One vector is turned by the same rotation once a step. Each row is the vector after some number of steps, and that number follows the row.
The counts run from 0 to 742.
[104 134 138 126 129 161 144 135 129 136 134 113 141 103 139 121  60  84
 161 124  88 131 175 110 154 169 130 120  85 136 125 116 153 145  74 129
 129 192 133 118 173 132 118 152 153 117] : 396
[ 95 136 148 115 139 106 154 146 119 110 122 106 115 100 151 130  94  73
 122 122  95 166 163 111 157 175 113 122  88 129 146  82 154 143  79 109
 147 139 121 138 172 130 115 138 115 192] : 440
[109 121 154 126 142 111 120 118 135 166 105  86 122 119 158 146  90 100
 180 149  89 134 149 143 160 120 150  98 121 134 115 138 168 173  76 131
 132 172 101 137 184 128 113 127  79 128] : 140
[117 134 150 116 157 168 124 148 119 136 127  86 134  84 169 131  82 117
 156 140  88 126 164 132 153 143 116 117  97 131 105 125 202 139 102 139
 129 179 100 120 142 140 117 146  77 133] : 24
[125 128 170 121 139 148 123 139 116 157  94 118 142 103 150 136  85  95
 193 137  78 127 147 132 165 126 153  89 127 137 106 128 176 154  82 120
 120 176 106 132 157 146 105 144  95  96] : 57
[ 80 117 139 118 101  95 157 118 145 135 104 117 109  76 125 122  92  73
 150 128  80 167 159 111 143 147 120 112  95 140 150  93 147 151  98 107
 139 132 145 121 189 108 105 137 121 175] : 239
[114  83 155 106  95 148 151 131 135 169  94 129 100  76 114 139  88  80
 173 139  98 181 168 124 144 142 126 106 113 130 148  77 140 130 134 130
 126 144 143 135 167 133 116 144 114 125] : 205
[115 131 159 123 158 117 116 153 115 146  94  99 145  84 149 145  97 105
 157 139  74 145 159 114 152 132 131 114 116 142 103 124 199 147  84 118
 134 163 116 112 140 139 101 146  66 154] : 107
[136 105 150 103 123 175 111 143 134 142 104 113 109  68 150 106  67  83
 155 129  95 117 135 130 167 120 165 104 114 122 123  93 169 155 134 139
 105 155 120 159 169 143 117 122  94  98] : 707
[136  84 167 112 140 148 142 131 131 157  87  99  93 118 153 134  88  71
 172 146 118 147 135 134 160 162 148  92 120 121 143  91 137 155 104 143
 127 134 113 157 195 143 133 133  99 118] : 508
[ 99 110 163 120 141 150 134 106 164 135  86  85  77  95 159  94 102 105
 132 124  80 153 159 139 157 154 118  94 122 129 145  96 160 158 109 102
 150 126 138 142 175 147 107 158 102 121] : 164
[141 101 136 143 140 113 146 135 118 172 107 101 109  78 128 125  57  96
 172 154 111 139 163 101 154 121 141 115  90 148 111 117 183 141 110 148
 148 150 129 113 160 117 133 130  84 153] : 652
[ 83 122 159 103 102 159 151 158 114 117 128 122 161  89 153 132  80  64
 166 122  78 147 124 161 134 176 113 113  94 131 142  95 139 129  91 117
 121 162 100 131 165 121  99 145 118 147] : 101
[115 131 129 144 120 134 159 134 121 133 137 122 109 104 138  99  45  74
 146 102 100 120 152 124 159 143 146 106  74 142 133 100 149 152  78 130
 149 169 124 131 175 128 130 133 150 133] : 145
[ 96 127 126 140 111 133 118 144 131 155 114 100 143  54 100 130  66  49
 164 162  58 138 129 127 130 119 111 137 111 129 130 107 130 149 106 121
 134 140 119 123 145 133 110 110 114 141] : 377
[ 98 102 153 104  94 130 169 142 119 136 102 137 125  66 122 135  78  76
 163 122  87 174 159 123 137 164 119 108  97 144 152  84 149 126 108 114
 132 143 145 113 167 113 108 158 120 155] : 154
[ 82 110 161 117 137 135 131 138 154 143 117  83 114  83 166 123  96 110
 158 149  95 151 140 158 130 160 111 115 104 117 123 118 173 143 133 137
 138 152  93 125 171 116  98 144  59 166] : 696
[122 127 118 113 109 162 116 150 105 140 114  97 144  54 120 161  78  53
 148 140  76 140 138 116 151 102 122 146 103 146 132  86 150 150  99 132
 125 149 109 142 150 135 126  99  91 134] : 379
[110 136 160 152 157 105 136 130 152 144 103 105  84  95 136  87  76  90
 142 139  82 144 163 107 160 161 125  94 105 110 121 109 158 156 108 109
 157 143 148 134 163 150 108 153 131 144] : 114
[ 82 126 136 140 122 125 153 117 141 140 118  85 120  61 123 119  87  88
 154 141  74 158 178 125 135 144  86 128  95 146 132 122 161 132 107 106
 161 145 134  97 158 128 121 149 108 159] : 72
[103 110 142 137 150 122 118 142 132 154 109  85 140  83 154 149  84 110
 164 150  90 142 141 137 133 141 113 126 102 144 111 134 187 139 101 145
 140 155 104 102 157 116 105 136  54 163] : 275
[111 127 131 118 105 149 151 131 146 114 131 105  92  57 139  84  66  64
 140 115  96 128 162 124 159 146 129 115  84 129 144  92 146 148 128 110
 141 143 133 144 182 121 138 127 140 148] : 742
[104 120 170 117 132 154 122 133 143 118  95  90 142  83 157 117  98  55
 162 144  64 125 102 157 139 172 117 105 131 118 139 110 132 152  94  99
 126 121 102 140 172 139 103 139 103 128] : 133
[128 116 124  99 106 163 129 144  98 135 108 101 130  69 126 162  89  61
 141 128  87 150 143 128 162 100 141 133 104 152 145  81 162 150  98 130
 128 142  99 146 157 134 129 104  83 131] : 380
[125 123 149 109 147 186 132 151 122 129 127  91 132  86 176 125  77 110
 161 121 102 123 163 132 151 160 128 116  96 132 107 116 196 137 112 139
 129 179 105 123 154 134 117 151  83 128] : 25
[115 135 132 143 123 128 159 136 100 135 136  97  96 105 126 124  62  57
 139 117 102 148 144 136 162 116 130 113  80 147 143  81 146 160  86 128
 166 150  92 149 160 132 142  96 114 155] : 95
[119  96 174 121 132 151 141 117 133 138  86  80 108  90 153 121 104  75
 166 139  83 147 115 172 146 144 118  99 136 141 140  98 150 145 119 108
 152 111  92 138 165 141 121 134  69 129] : 131
[122 129 172 111 139 147 123 128 140 144 103  96 140  90 158 136  92  86
 197 151  82 121 158 122 155 160 141  98 123 123 110 141 159 147  89 109
 111 171 129 126 179 131 122 155 115 107] : 310
[104 107 151 142 110 165 136 112 142 175 115  87 118  93 124 125  71  72
 203 166  77 136 148 151 138 132 120 104 112 132 125 139 134 144 110 129
 141 170 116 125 175 131 128 137 115  95] : 174
[ 96 111 136 147 143 144 126  99 162 135 100  72  98  90 149  91  81  88
 130 129  69 136 138 147 145 135 117 108 109 146 143 119 150 167  97 107
 162 124 123 128 182 144 113 143 108 114] : 417
[113 112 147 128 151 105 126 120 128 166  94  81 114 123 152 160  99  90
 165 149 108 151 150 123 159 127 148 113 116 142 120 128 161 167  67 139
 142 156 108 142 192 124 116 127  80 140] : 139
[112 141 134 146 133 151 133 148 128 148 146  88 145 100 126 139  67  45
 173 160  87 125 158 119 144 156 110 133  89 114 112 118 122 149  87 139
 137 169 113 132 164 132 130 125 141 139] : 597
[ 87 126 129  98 116 173 119 138 139 140 130  87 136  65 148 154 101  95
 145 143  83 161 170 129 138 135  94 139 107 122 126 105 163 145 126 130
 122 171 106 142 159 128 107 126  75 142] : 496
[102 131 150 165 164 117 126 146 136 161 114 113  96  87 119  89  49  90
 137 143  75 143 146 116 146 147 119 109  96 116 114  97 165 153 122 132
 155 154 122 128 138 152  96 143 108 147] : 199
[ 97  96 126  99 118 178 136 120 129 128 113  95 103  87 161 120  82 114
 110  94  92 159 165 140 153 130 129 118  98 155 154  86 177 151 106 134
 142 155 113 140 171 139 105 143  86 119] : 246
